One turn sends every row of this set to another row. A few are shown first. Where does it send the rows asked after them?
pema: [-2.4, 7.1, -1.9, -2.0, 13.9, 3.0, 18.9, 6.9, -18.6, -10.9, 10.9, -5.6, -14.7, -2.6, 0.0, 1.2, -26.5, -28.0, 27.9, 5.0, 0.0]
Seril: [-17.1, 5.2, -3.2, -1.8, -20.7, -31.6, 12.3, 4.3, -2.8, 5.7, 32.3, 4.8, -0.3, 19.5, 37.8, -2.5, -10.7, -31.3, 10.5, 17.7, 3.6]
reb: [-8.9, 13.3, -0.2, 22.2, -35.8, 8.2, 15.3, -2.4, -4.1, 23.6, 13.1, -15.8, 26.0, 11.7, 19.6, -1.0, -27.1, 14.1, 21.9, -18.0, -3.6]
pov: [12.9, 16.1, -9.8, 0.6, 14.0, -10.9, 22.2, 3.6, 14.8, -0.5, 8.3, 3.3, 13.0, 2.3, 21.8, -18.8, -30.4, -2.4, -2.8, 1.7, -11.4]
videl: [-10.0, 27.4, -5.7, -26.3, -33.5, -5.7, 14.3, 5.2, -31.7, -4.6, 17.8, -9.1, 3.6, 28.0, 16.2, 18.5, -10.8, 6.8, 35.9, -4.7, -1.4]
pifur: [-12.9, 32.6, -20.9, -13.4, -21.3, -25.7, 20.6, -32.2, -8.5, 8.8, 45.0, -20.6, 7.8, -5.7, 8.2, 5.4, -24.1, -1.1, 28.3, -19.8, -4.2]
gosa: [-14.8, 11.6, -8.0, -15.9, 17.4, -19.1, 2.9, -11.8, 5.1, -12.4, 0.5, -20.3, 9.0, 4.8, -12.9, 4.1, -27.7, -11.5, 2.6, -24.6, 3.7]
pip: [4.0, 16.2, -19.3, 25.5, -24.2, -16.2, 29.6, -7.0, -32.5, 16.0, 9.9, -16.6, 9.1, -1.7, -13.6, -4.1, -9.5, -5.3, 18.9, -23.1, 19.7]
rog: [-5.3, 12.7, 0.4, 4.2, 9.3, 2.7, 17.4, 14.9, -8.4, -4.5, 7.3, -8.0, -0.5, 8.4, 6.6, -3.8, -35.4, -15.6, -9.7, 17.9, -9.9]
zezo: [3.7, 40.4, -30.0, -19.4, 6.0, 5.7, 28.8, -12.9, -17.6, -6.6, 28.5, -2.0, 19.8, 4.0, 28.4, 6.2, -16.5, -17.0, 12.3, 4.9, 28.2]
zez: [-1.0, 13.5, 13.7, -21.8, 13.4, -22.9, 12.9, -7.5, -9.4, -9.1, -1.9, -20.7, 10.0, 26.7, 2.5, 1.4, -29.0, -8.7, 10.3, -24.2, -12.8]
kago: [-8.3, 33.7, -25.1, -11.5, -12.0, -30.6, 26.4, -5.6, -29.8, -5.3, 19.3, 5.9, 4.8, 18.1, 20.8, -14.2, -25.8, -36.3, 14.5, 12.4, 18.5]
fufez: [3.2, 22.0, -7.9, 8.3, -16.9, -1.7, 9.7, -5.2, -21.2, 5.1, -14.3, -9.0, 13.7, 38.5, 19.3, 13.0, 5.8, -0.5, 3.4, 18.6, 24.1]
Mibo: [-16.7, 34.7, -14.5, -16.0, -21.5, -32.2, 18.3, -29.6, -4.5, 7.6, 44.7, -20.5, 5.9, -4.5, 10.1, 8.4, -16.8, -1.7, 32.0, -15.6, -1.6]
pupev: [-12.8, 25.8, -8.5, -21.1, -33.2, -2.7, 8.9, -2.6, -25.2, -11.6, 17.4, -6.4, -5.3, 27.1, 15.6, 21.2, -7.2, 9.2, 35.1, -7.2, -3.7]
lelu: [1.6, 28.7, -18.7, 18.0, -6.3, -30.4, 13.4, -39.4, 5.3, 23.6, 7.6, -21.4, 21.7, 5.7, 13.6, -3.4, -8.4, -14.7, -0.8, 15.0, 21.9]
pebe: [-10.3, 21.4, -11.5, -17.9, -35.6, -5.9, 13.8, 5.4, -33.0, -8.2, 15.9, -5.5, 1.4, 33.0, 14.1, 14.9, -13.7, 8.6, 37.0, -9.2, 0.1]
vobem: [-0.6, 19.9, -7.0, 7.5, -19.0, -3.1, 5.8, 0.3, -19.8, 13.2, -12.0, -3.8, 21.4, 38.2, 20.1, 5.7, 2.8, -3.1, 8.8, 21.6, 27.7]
zoli: [-16.0, 33.8, -17.0, -18.8, -21.7, -30.2, 18.0, -29.7, -4.0, 11.9, 41.8, -19.6, 6.0, -11.2, 8.8, 7.4, -16.1, -6.3, 26.8, -16.6, -2.5]
daf: [-4.2, 23.3, -6.8, 11.5, -17.2, -5.9, 7.5, -3.1, -16.8, 9.8, -11.9, -6.7, 20.4, 38.3, 19.4, 6.8, 4.0, -2.1, 5.0, 19.5, 31.9]
Lolab: [-2.2, -0.1, -25.4, -14.1, 13.3, -10.9, 11.8, 3.8, -18.0, 19.0, 28.4, -18.2, 21.8, 22.1, 17.5, 11.0, -45.8, 16.4, 7.0, -1.3, -2.7]
Gil: [-9.3, 6.7, -4.4, 24.0, -40.7, -19.8, 26.7, 3.3, -19.5, 20.1, 12.3, -31.4, 13.2, 4.3, 0.3, 3.9, -30.5, -5.1, 19.2, -11.4, 0.8]
lal: [4.3, 22.2, -15.3, 23.7, -19.0, 12.4, 18.8, -13.4, -17.4, 19.6, 10.3, -0.5, 21.4, 6.1, 5.7, -8.5, -6.7, 14.5, 21.1, -30.3, 15.2]
Buzi: [-9.0, 2.0, -40.6, -11.8, 10.3, -12.4, 7.0, -0.7, -8.8, 9.4, -5.9, 6.1, 19.9, 21.8, 23.9, -4.7, -36.7, 5.4, 22.3, -18.9, 15.9]
mepe: [-1.9, -0.3, -8.9, -1.1, 25.7, -12.0, -12.7, -12.4, 7.5, -3.6, 7.0, -11.9, 17.5, 15.7, -14.4, -2.4, -22.2, -4.1, 15.7, -3.1, 13.1]
riv: [-4.7, 22.9, -16.8, 20.4, -5.3, -23.6, 14.8, -38.7, 7.0, 29.2, 15.4, -21.5, 24.1, -0.8, 14.9, -1.1, -7.6, -15.1, -3.3, 4.0, 23.6]
Kete: [-12.7, -6.5, -1.3, -3.4, 19.9, -18.6, 17.2, -9.7, -29.8, 29.3, 27.4, -23.3, -2.1, 14.0, 13.9, 15.3, -24.5, -14.8, 0.7, -11.1, -2.6]
voz: [-8.3, 30.4, -15.7, 15.8, -6.5, -32.4, 13.4, -37.5, 8.0, 25.6, 15.0, -18.3, 23.1, 1.5, 13.9, -4.6, -4.7, -14.1, -0.3, 6.2, 25.7]
Zuge: [-14.6, 32.1, -20.0, -11.5, -22.4, -31.7, 12.4, -37.2, 1.3, 7.3, 39.2, -19.7, 2.9, -5.9, 9.9, 4.7, -21.0, -4.4, 30.9, -10.4, -6.6]
govik: [-6.5, 26.5, -18.8, 15.3, -6.4, -27.5, 9.6, -34.7, 7.6, 30.0, 11.7, -15.0, 24.1, -0.8, 13.4, -4.9, -3.0, -16.1, -0.9, 9.6, 25.9]
bam: [11.6, 1.6, 12.9, -6.6, 21.7, -15.6, -2.7, -8.0, -6.8, -0.1, 4.2, -13.0, 17.6, 36.9, 1.1, -5.0, -23.6, -1.1, 23.3, -2.6, -3.0]
zaf: [-13.3, 27.1, -5.4, -20.3, -32.1, -5.5, 11.9, 5.1, -29.4, -8.4, 17.8, -8.9, 3.0, 32.3, 15.6, 19.3, -8.6, 9.8, 36.8, -2.6, 4.7]
zimeg: [16.0, 10.3, -12.1, -5.5, 18.4, -10.6, 24.0, -4.6, 4.8, -7.0, 11.9, 5.9, -1.8, -8.3, 15.1, -13.9, -20.6, -14.3, 35.3, -10.5, -2.0]
Nomeb: [-2.3, 11.8, -7.7, 15.9, -19.9, -3.5, 8.2, -1.1, -17.9, 11.9, -14.0, -6.2, 17.5, 38.0, 21.2, 7.7, 3.7, -5.4, 5.0, 14.9, 28.2]
nesup: [-19.2, -4.8, -16.2, -0.9, 16.8, -20.0, 12.5, -14.4, -21.2, 20.4, -6.8, 1.2, -4.1, 12.7, 20.5, -0.7, -16.0, -25.8, 16.4, -28.6, 16.5]
Papu: [-4.9, 12.3, -7.8, -9.4, -2.1, 4.7, 15.4, -3.0, 9.8, 5.2, 41.3, -3.4, 14.7, 5.2, 45.3, 18.0, -1.3, -11.3, 8.0, 10.5, 14.0]

riv moves to Nomeb
pov moves to rog
And these:
govik moves to vobem
Gil moves to pip
Mibo moves to voz
Lolab moves to Kete
Papu moves to Seril
gosa moves to mepe
fufez moves to pupev

